In the rows, zero is written as 128.
Z: 3 groups of rows, each row roughly a mix of its group's hidden directions
Z (99 x 12)
[[161  85 144 106 134 167 140 142 161 130 102 141]
 [150 136 124 137  97 150 118 125 148 138  81  78]
 [121 130 134 105 121 114 146 133 113 127 171 192]
 [113 100 134 141 102 154 117 160 143 171 110  91]
 [116  95 134 123  98 170 116 145 164 161 113 108]
 [163 143 124 135  66 110 127 124 126 168 129 135]
 [ 81 126 132 144 169 130 110 155 150  99 102 139]
 [ 77 158 115 145 133  97 104 162 111 118 130 115]
 [160 104 139 115 124 173 144  91 164 143 130 147]
 [152 168 109 130 157  91 145 112 103 106 143 155]
 [142 127 138 128  84 130 121  73 102 166 129 128]
 [ 90 133 108 118 183 126 106 134 166 123 123 149]
 [127 130 104 124 149 153 160 178 147  87 118 123]
 [119  90 142 127  89 165 126 123 158 158 113 102]
 [131 190 122 117 104 109 128 120 135 174 120 119]
 [161 134 126 147 127 136 146 164 169  96 121  90]
 [106  97 137 130  76 140 116 137 135 155 114  85]
 [143  59 133 120 114 136 121 138 114  90 129 146]
 [126 146 137 135  94 111 138 102  99 167  81 118]
 [114 113 108 125 175 147 132 168 149  85 141 126]
 [127  76 123 124 160 161 122 124 124  80 131 142]
 [145 174 126 108 130 134 114 171 158 131  89 128]
 [163  87 160 113 117 146 148  82 122 114 128 129]
 [143  88 121 125 165 175 138 104 120 100 149 129]
 [154 146 126 116 161 102 150 108 116  83 128 165]
 [123 109 133 115 111 120 159 131 118 115 179 179]
 [137 171 107 124 158  90 139 122 114  95 136 161]
 [131 162 127 124  74  77 119 138 125 148 118 126]
 [163 166 104 121 158  96 148 121 112 110 137 161]
 [102 190 121 108 130  90 120 129 140 152 118 117]
 [168  93 154 103 132 153 144  88 133 108 133 147]
 [ 98 108 141 151 127  90 141  90  84 149 125 126]
 [137 117 140 121 124 112 144 133 132 111 193 173]
 [151  98 152 116 118 168 137  75 146 131 141 137]
 [156 113 135 132 101  89 153 120 106 146 173 103]
 [147 156 132 122 169 124 103 170 169 109 138 127]
 [153 138 128 159 133 133 123 123 143 127  93  64]
 [ 86 155 103 127 123 107  91 174 118 128 139 119]
 [ 85 150 117 128 142 122  81 160 109 122 161 126]
 [112 109 124 157 168 112 144 161 146  91 125  97]
 [129 118  98 120 141 180 122 152 153 100 106  97]
 [144 141 138 145 104 123 110 125 147 146  79  78]
 [135 123 131 150 104 130 117 121 142 139  79  70]
 [148 164 114 124 161  93 144 113 108  95 138 161]
 [139 170 109 122 153  92 138 107 111  95 145 160]
 [110 121 130 101 144 120 124 142 126 118 175 187]
 [156 135 139 113 103 127 141 114 123 131 184 174]
 [134  81 126 127 173 168 138 114 123 100 149 130]
 [128 160 123 128 131 136 108 117 116 158  65  99]
 [ 88 131 121 127 175 148 106 142 155 106  99 148]
 [137  70 122 139 150 157 128 119 121  83 143 139]
 [123 172 144 117  94  90 134 144 123 170 115 112]
 [ 90 158 120 111 173 154 112 128 143 107  96 134]
 [106  90 140 119 102 166 109 154 160 146 110 108]
 [109  93 142 134  97 150 108 157 128 161 119  86]
 [147 166 107 120 172 110 136 129 127 102 139 172]
 [ 98 155 111 131 159 141 101 137 170 141 100 156]
 [165  95 142 136  80 105 145 131 105 144 154 119]
 [125  57 139 133 154 146 126 149 134 111 135 146]
 [ 95 150 104 132 133 142  85 169 135 156 154 124]
 [ 88 142 122 154 117 112 100 156  99 151 142  92]
 [121  81 150 121  95 167 112 132 140 153 126  99]
 [125 116 131 114 125 125 142 107 103 128 184 179]
 [112  87 149 133 107 172 115 140 152 158 116 102]
 [177 106 123 136  87 126 145 103 104 132 161 120]
 [153 157 118 119 168 108 136 111 109  96 149 167]
 [111  94 126 101 119 142 111 122 132 120 180 171]
 [109 118 153 151 112  77 137  96  96 155 126 131]
 [105 123 131 142 112 113 117 130 129 146  64  88]
 [171 122 127  99  84 114 144 107  99 145 152 115]
 [175 133 121 110  92 135 147  93 100 142 153 113]
 [149 102 157 110  80  99 144 148  98 143 133 114]
 [139  83 154 114  99 163 141  94 155 130 113 122]
 [141 123 129 163 110 128 138 112 129 134  88  67]
 [172 145 100 133 121 134 163 120 157 170 114 139]
 [169 114 129 120  89 103 148 110 104 147 166 112]
 [167  79 122 117 100 106 137 116 111 127 168 131]
 [109 123 120 122 130 122 158 191 152  96 108 134]
 [147 110 146 139 139 110 118 136 159 104 192 135]
 [170 131 135 131  74 115 146 117 106 160 146 114]
 [ 89 171 100 147 138 101 107 166 121 134 133 123]
 [125 137 111 122 161 138 158 182 146  88 127 136]
 [122 128 136  97  98 120 138 131 118 136 162 191]
 [168  91 128 126  74 109 134 120 102 119 148 129]
 [180 133 114 134  93 151 141  92 115 152 149 126]
 [150  95 107 136 161 171 133  96 132 110 157 138]
 [169 109 145 145 139 157 167  97 148 153 112 133]
 [159 116 143 116  63 105 135 136 102 143 126 124]
 [108 117 105 126 137 166 101 111 121 138  81  90]
 [134 133 120 137 112 145 135  74  86 159 103 109]
 [176 119 125 131  78 117 143 108 109 152 156 121]
 [ 98 116 122 127 163 117 126 183 156  96 118 126]
 [ 80 144 130 131 159 130 105 155 152 110  89 142]
 [124 110 136 161 121 115 111 115 139 136  93  66]
 [158 128 130 121  80  91 144 113  95 127 154 104]
 [151  72 130 116 151 167 140 114 114 108 150 132]
 [153 167 108 125 156  87 143 122 101 103 140 155]
 [ 96  99 138 135 100 157 110 155 151 157 111  96]
 [164  88 155 105 129 166 137  92 141 120 135 143]]

one row of each group, then the others: which group is each in?
[ 96  92 148 132  99 157 102 146 134 151 124  91]	(94)
[127 144 139 135 106 108 135  85  85 170 105 131]	(82)
[157 103 140 126  73  90 140 133 102 134 147 118]	(51)

[152 159 118 120 147 105 144  84 113 100 151 161]	(94)
[110 186 142 116 124  96 139 136 127 165 122 100]	(51)
[135  65 146 137 144 163 138 138 113  96 132 131]	(51)
[136 136 126 104 129 133 148 125 111 124 178 187]	(82)
[124 154  99 115 177 155 157 151 109 107 122 147]	(82)
[ 94 183 127 159 129  98 118 143 150 139 110 122]	(51)
[ 97 133 112 114 196 148 119 121 153 117 129 137]	(51)
[117 105 151 133 117  88 138 115 117 129 180 164]	(82)
[147 109 136 122  51 139 139 113 139 139 132 128]	(82)
